Each path below is one point turned by a fixed rotation once a step. After each direction that follows a path, write how fast that rotation turns it, in degrees a step (0 if it stays still).
Each turn is a multiple of 5 degrees from 10 to 175, or 0.
Each row of a path follows its step; steps can be skipped.
Path 1:
step 0: [-19.1 -49.7   3.2  35.1   3.4 -12.6 -21.6  15.5 -47.0  -0.3  32.4  20.4
  10.6 -15.0 -55.7 -19.0  -6.8 -21.6  -6.2  -2.4   4.9   1.0 -42.7 -31.2
 -28.5  11.5  34.2  24.0 -19.1  42.1  32.1   5.5 -12.0 -32.8  -7.4  33.6
  -3.5  15.8  -6.1  27.3 -37.1   9.5  10.3  28.0  40.9  11.2]
step 3: [-11.6  -8.0  26.9  22.1  12.1 -46.2  21.1   3.8 -14.2  31.5  13.9  29.3
  19.9 -42.8 -52.8  -6.2  29.9 -15.7 -43.4 -13.3  -7.7 -51.8 -35.9 -23.7
  25.4 -14.1  26.7  15.4  20.1  31.2  40.3  14.2 -15.6  29.8   6.5   4.0
  30.6 -10.7   8.9 -23.9 -38.1   6.9  -0.5  -3.3  11.9  -5.4]
step 4: [ 16.2 -17.3 -12.7   2.9 -40.7 -11.5   5.1 -18.1 -35.8 -13.1  23.5 -49.5
   1.5  21.8  18.2   8.5  -9.7  23.0  -3.9 -27.0  52.5  53.9  19.7  15.8
  -2.1  30.2 -28.0 -20.1 -21.7  12.6 -20.5  44.6 -28.1  27.4   3.8 -43.8
 -17.0   3.5  39.8  -5.8  27.4   7.5 -32.2 -21.9 -15.6   3.2]
step 6: [ 15.2  28.6  22.0  -4.0  10.8 -24.6   1.2  27.0  16.5   1.5 -28.7 -17.9
  23.4 -22.9 -52.1  27.2  19.7  -5.0 -36.0 -20.1  34.8 -49.2 -15.6  -1.4
  52.6   3.6 -20.5 -21.0  39.1 -20.0 -28.8  -5.9  18.4  37.4  -8.4  44.9
  44.1   3.4  19.1  -6.0 -20.9  23.6  13.6  -8.3  14.2  23.0]
step 8: [  6.0  63.8 -26.1 -23.7 -15.5   0.6 -28.7  -7.4 -16.8  19.4   2.4  57.5
   0.4 -48.6  19.2  -3.2  11.1   4.0 -25.7  -3.8 -33.9   2.3  14.2  18.5
 -12.7   5.1  53.8   6.5 -12.9  31.9  13.9 -30.6 -17.4  -3.1 -38.2 -54.4
  10.8  -4.6 -18.6 -21.0 -22.9 -17.4  30.6  12.3  -5.7  21.4]
step 9: [ -2.7  32.4  -5.1  16.3 -12.7  27.3  29.7  29.6  24.6   3.9   6.0 -29.0
  26.4 -11.5   4.5  50.5  -3.5  -8.3  35.7   4.2  34.6 -25.7  32.9 -28.1
  36.5   0.5 -21.0 -30.6  13.6 -40.1 -30.8   9.2  12.3  42.1  48.7   5.0
  35.9  -5.3  18.8 -22.3  45.2   1.5   1.1 -16.3  11.5  18.5]
step 10: [ 11.9 -32.8   1.0  55.9  39.4 -20.4  16.3  -7.6 -24.4   0.6   9.9  -9.4
  27.5  30.3 -57.6 -30.5 -18.1 -26.8 -10.4  -6.2 -35.7  42.0  -4.0 -37.3
 -45.5  16.3   7.2  19.0 -27.6  14.0 -12.5  -7.2  25.9   4.3   8.4  14.7
 -14.0   7.8 -22.3  17.7 -18.7 -43.9  -3.2  29.1  18.7 -30.5]
step 11: [ 20.0  27.2   4.1 -41.3 -18.3   7.2 -32.7 -12.8   1.6 -36.3 -22.0   8.9
 -20.8 -21.6   8.3  39.7  16.6  26.2 -51.3 -31.6  26.9  10.8  -7.8  33.3
 -45.2  10.0  16.3   0.1 -23.3  43.2  13.9 -27.8 -13.7  12.1   9.8 -12.1
  48.1  16.2   7.8  10.5 -33.9  31.0  22.7  -8.4 -15.9  40.0]
[  1.7  14.2  -8.8  -7.6   0.0   2.2   3.0   3.4   0.4  -2.6  -4.1   7.2
   7.5  -4.7  -1.6  -4.7   5.3  11.9   9.3  -0.3  -1.1   3.2   1.1   5.3
 -16.4  -1.5   6.1  11.5  -5.5  -2.4  -1.2  -4.2   2.3   3.6  13.6  14.7
   9.1  14.9   9.3   5.4   8.0  -8.2  -6.1   1.4  10.8 -11.4] | 25
[ -7.6  15.6   4.7   0.1   3.2  -8.8  -3.0  -3.8  -1.1  11.9   6.1  -1.7
  -8.6   6.4   6.5   8.4   4.2  -8.8 -16.4   6.0   1.4  -3.9  -6.8  -1.7
  -5.7   7.0  10.5   2.7   4.4   9.5   1.9   2.5   8.5  -5.9  -1.2  10.1
 -13.3   4.8  -7.0  -9.2  -2.6 -16.5  -2.6  -5.8   9.0  -4.2] | 145
[-16.1  -1.8  -1.5   1.8  15.6  12.2  -2.7  -0.4  -4.5   6.5  -7.6  -1.7
   5.6  -8.3   3.1   2.0   0.9  -0.4  -2.7  -2.1   3.3   0.2  -3.2   7.3
  -1.9   4.3  -2.2 -12.7  -1.3  14.8  -1.7  -7.5  -3.4   8.7  -8.0   3.9
   6.7  -5.2   6.6  -1.2   5.0   8.2  11.0 -19.5   1.7 -16.0] | 140
[-13.8  -4.4  -9.1  -2.9  -9.9  12.8  -3.0   2.8   2.8  -5.3  13.3  10.6
  -2.7  -5.5  -8.4  -1.9   9.4  -0.3 -10.1   1.5   5.1  -8.0   6.4  -6.6
  -0.1  -3.7  -7.2 -13.8   5.7 -10.2  -0.2   6.3  -4.1  -8.7   2.7   5.5
  10.3  -6.6   0.8   1.3 -12.3  -7.4  -3.5  -4.1  16.1   1.4] | 120
[  3.9  -8.4  -9.1  -4.1   8.8  -5.1   5.6   2.8   6.9  11.2   4.1  14.1
  -5.9   1.6  -0.1  -7.1   6.3  -2.1  -4.9  -8.3   2.6  -4.4   1.8  -6.9
 -13.7   8.2  12.1   6.6   0.3  -2.2   2.7  -6.6   7.5 -10.8  -3.7  -8.5
  -1.1  -3.8   8.1   4.8   1.2  11.5  22.3   6.5   5.4   3.5] | 135
[ -5.4 -12.7   4.1  -7.9 -12.6  -6.8   7.1  15.4   5.7   3.1  -4.9   0.4
  -8.9   6.4   6.9   4.2  10.8  -4.3   0.2  -0.5 -10.2  -7.1  -4.5  -1.1
 -11.6  -9.7  -2.3  -9.9  -3.8   3.6   9.9  -2.1  -3.5  17.9  12.6   0.5
   1.1  -3.6  -8.9   2.7   6.1  -8.0   7.4   0.3  -7.2  -2.7] | 175
[  9.4   5.0  -2.7 -12.0  -4.0   1.5  -8.8  -8.3   7.2 -12.3 -12.1  -8.3
  10.0   9.0  -8.2  -6.8  -2.8   2.9 -13.7  -1.8   4.3 -14.4  -8.3  -3.0
   5.6   1.8   8.3  -6.8   7.5  -1.6   5.2  -0.4  -8.1   1.9   5.3 -15.3
   0.5   9.5   5.0  -4.8   4.0  -7.4  11.0  -4.4   1.6  -4.8] | 145
Path 2:
step 1: [ 12.3  14.2  -0.1   2.2  22.8  -5.6   8.8 -40.7  27.4   8.3 -31.3  -8.1
   4.7  27.2  24.2 -18.4  41.5 -26.1  11.9  -0.5  22.0   5.8 -33.6  12.3
  -3.5  -3.1  11.8   0.8 -15.9 -22.2 -31.7  38.7  18.9  22.8 -32.9   3.2
  49.8  22.0 -46.4  46.3   8.0  -7.6  -4.7  10.2  42.7  -4.8]
step 2: [ 22.5  42.6  -5.6 -20.8 -27.3  16.4  -5.8  14.5 -11.9 -16.8  11.1 -31.0
  52.5  20.4 -39.1  15.7  22.4  -8.1  -6.9  -8.5  37.6 -29.8 -23.4  22.7
  22.5  -4.6 -52.1  -0.1 -16.9 -20.0   9.8  19.5  -7.8  -4.6   2.5   9.6
  39.0   9.1  15.5  25.4  43.1  -9.1 -35.7  -9.4  -2.3   7.8]
step 7: [-43.3 -10.3  25.2 -30.9   7.2  -7.2 -17.9 -16.4  18.3  -1.8   2.2 -29.4
   1.2   8.7 -20.4  30.0  34.3 -20.5 -11.4   2.4 -43.6   0.7 -32.5  57.5
  -9.4  25.5 -15.8 -15.5  17.7  22.5 -18.7  12.2  -2.0   3.7  16.4  45.6
  34.9  -4.2 -12.8  43.5 -13.8 -34.6 -17.0   7.5  -3.5   1.6]
step 8: [ -3.5  34.2   1.0 -27.0  45.9 -23.2 -24.1  10.6  15.5 -24.0 -44.9  12.6
  -7.1   8.3 -41.6  13.4   5.4 -19.1   6.0  35.0  29.1  44.9 -17.6  16.0
  17.4 -34.1 -30.9   7.9  10.1 -40.2  29.3  16.4 -19.2 -40.5  18.7  22.0
  28.3  14.2 -10.3   6.5  -4.6  -4.7  12.1   4.7 -12.0  12.7]
step 10: [ 13.0  17.6 -32.4 -13.6  -6.9   5.2   4.0   2.9   8.3  15.1   7.1   6.1
 -40.1  27.8  -9.9  -6.8  33.7 -41.5  30.4  -2.5  36.0   2.0  48.8  37.3
  18.3  -1.5  -8.6 -23.1 -19.9 -24.9  31.3   1.8 -29.1  -2.4  18.2  21.3
  22.7   7.6 -32.2  15.0  42.4  26.4  21.0  25.7  39.2   9.0]
step 11: [  5.6  59.4  12.5  -6.5 -32.8  28.3  21.7   1.6   1.7  28.8  15.9 -47.5
  -2.5 -45.1  16.1 -31.8  -3.7 -35.9  25.2   0.7 -21.5   8.8  -1.9  -1.4
 -36.6  15.8 -10.9   3.8 -22.7 -23.6  37.8   7.4  -2.6 -14.5  -7.2 -16.1
  41.5  23.5  -4.2  33.6  28.1  -7.3 -14.4   8.7 -26.8 -17.3]
step 12: [  1.4  28.3  22.3 -27.6  11.2 -14.2 -15.4  -6.6 -22.2  41.2 -22.1  -2.4
 -22.2 -15.8 -10.7  19.7   4.3 -49.2   7.7 -15.1   3.4 -42.7  -6.5  19.5
 -13.9 -12.2 -29.7 -49.8 -28.8  27.1  -7.7   4.8   2.0  41.3 -19.0  -5.2
  29.2   2.9 -33.8   0.7  22.2  11.7  30.5  -6.2 -12.8  49.0]
step 13: [-22.9  61.3 -10.7  15.6  15.7  12.8  36.7  44.0  22.3   9.8 -14.6   7.3
   8.5   6.1  12.9   4.9  21.3  -8.6 -31.2 -11.7 -27.2  30.3 -63.1  14.7
  -5.1   5.3 -27.2  -1.5   6.0  21.7  11.7  40.8 -15.9  19.8  -2.5   2.7
  27.8 -12.9   1.7   4.7  37.4 -27.9  28.0  14.2 -28.4   1.8]
[ -7.3  -0.1  -0.4  -7.5   5.4   9.2   3.2   5.9  -4.5   4.4 -27.0   0.3
   8.3   2.8 -10.2   0.2   2.8   3.5  -6.4   1.9   0.8 -16.1 -11.3   0.3
  -3.4   0.7  -5.4  -2.3  -2.4  10.0  -4.9   0.2  10.9   0.4   0.3  -6.9
   9.3   5.1  -8.9   7.4  -4.9 -11.1   0.5  -7.2  -1.1 -11.8] | 65
[ -1.6  -5.9  -2.8  -6.1   4.3  -1.4  -0.7   2.5   4.6  -6.4   9.9   9.3
  -5.9   6.0   5.6   5.9  -4.7 -13.2  -3.2   4.2   7.6  -5.4  -3.6  -2.0
  -6.4 -12.3  -7.4  -5.9  -2.1  -6.2 -18.1  -8.8  -6.1 -10.8   8.0 -12.4
  -3.2   9.5 -12.3   3.5   3.5   8.5   8.8 -14.2   5.5   3.4] | 170
[  0.5   5.5  -5.6 -14.0   7.9  12.1   3.3  -8.0   0.0   7.7   7.3   7.1
  -4.3   0.1   6.0  -5.6  12.8   7.6  -6.7  -6.8   5.7  -3.4   5.1  -2.2
  10.1  11.0  -0.3   6.5  12.1   3.6  -4.9  -7.1  -5.0  -3.0  -2.8  -8.9
  10.3   5.4  16.7   5.2   5.3   5.3  -5.5  -0.3  16.0  -3.6] | 85
[ -4.6   4.7   3.7   4.4  -9.8  -0.8   4.5   2.6   9.2 -14.5   5.6   0.6
   6.2 -11.6  11.3  -1.7   8.2   2.7 -14.9   0.1   7.6  -2.7   0.8   2.6
 -15.2  -3.5  12.6   2.8   5.9  12.4  12.1  -1.0  -6.6   1.0  10.5  -3.3
  -1.4   1.7   0.7  14.9   3.0 -11.5  -5.0  -7.8  -4.9   3.1] | 170
[  4.1 -15.0  -2.2  -3.0   0.3  -2.6  21.9   6.4  -1.8  -0.7   1.3  -0.8
  -3.5  17.4   1.2  -0.4  11.7  -0.2   3.5  -6.1  -9.4   0.2   0.4   5.2
   0.5  -5.7  -3.0  10.2   1.8   3.3  -6.5   3.5  -3.9  10.1   7.2  10.0
  -2.1 -13.0  -4.0  16.3   8.4  -4.1   9.0   7.3   5.1   0.6] | 125
[  6.6   1.2  -9.3  -5.9   1.0  -8.1  -3.1  -0.5  -6.1  -2.5   0.0   2.0
  10.4   5.8  -5.1  11.5   3.7   1.8   9.3  21.8   2.8   8.5  11.5   2.8
  -1.8   7.0  11.4  10.2  -3.4  -5.2  -2.7  11.0   7.1   1.3   8.9  -9.4
   2.8   7.6  -8.1   5.9   2.7  -3.0 -15.7   1.7   9.4   3.5] | 45
[ 12.8  12.2 -10.0   0.6 -16.6  -5.7  16.2   2.9   6.1   3.2   2.1   6.4
   3.0  -7.7 -12.0  -7.7  -3.5  -6.6  -4.8  -1.5   3.0  -2.6   0.9  -7.9
   2.1  -0.4  -4.0  -3.9 -17.3  -0.5  -0.4  -4.4  -5.0   5.4 -18.4   0.9
   2.5  -0.7  -6.2   8.1  -3.4  -0.3  -6.0  -1.0  11.8   5.1] | 40
[ -6.3   2.6   6.9  -5.1   6.6   1.9   1.0   6.9   3.9   4.5 -12.6   3.4
   9.3   4.2   5.2 -15.5   8.4  -7.7   1.4  -1.2   3.4  14.5   5.0  -1.5
   2.3  -3.2   4.0   9.7   3.7  -0.6  -8.2  -5.2   2.1   8.1  -9.0  -0.5
  -3.6  -2.7  -2.5 -11.1   1.4  -3.7  -2.5 -15.3  -5.6  24.5] | 90
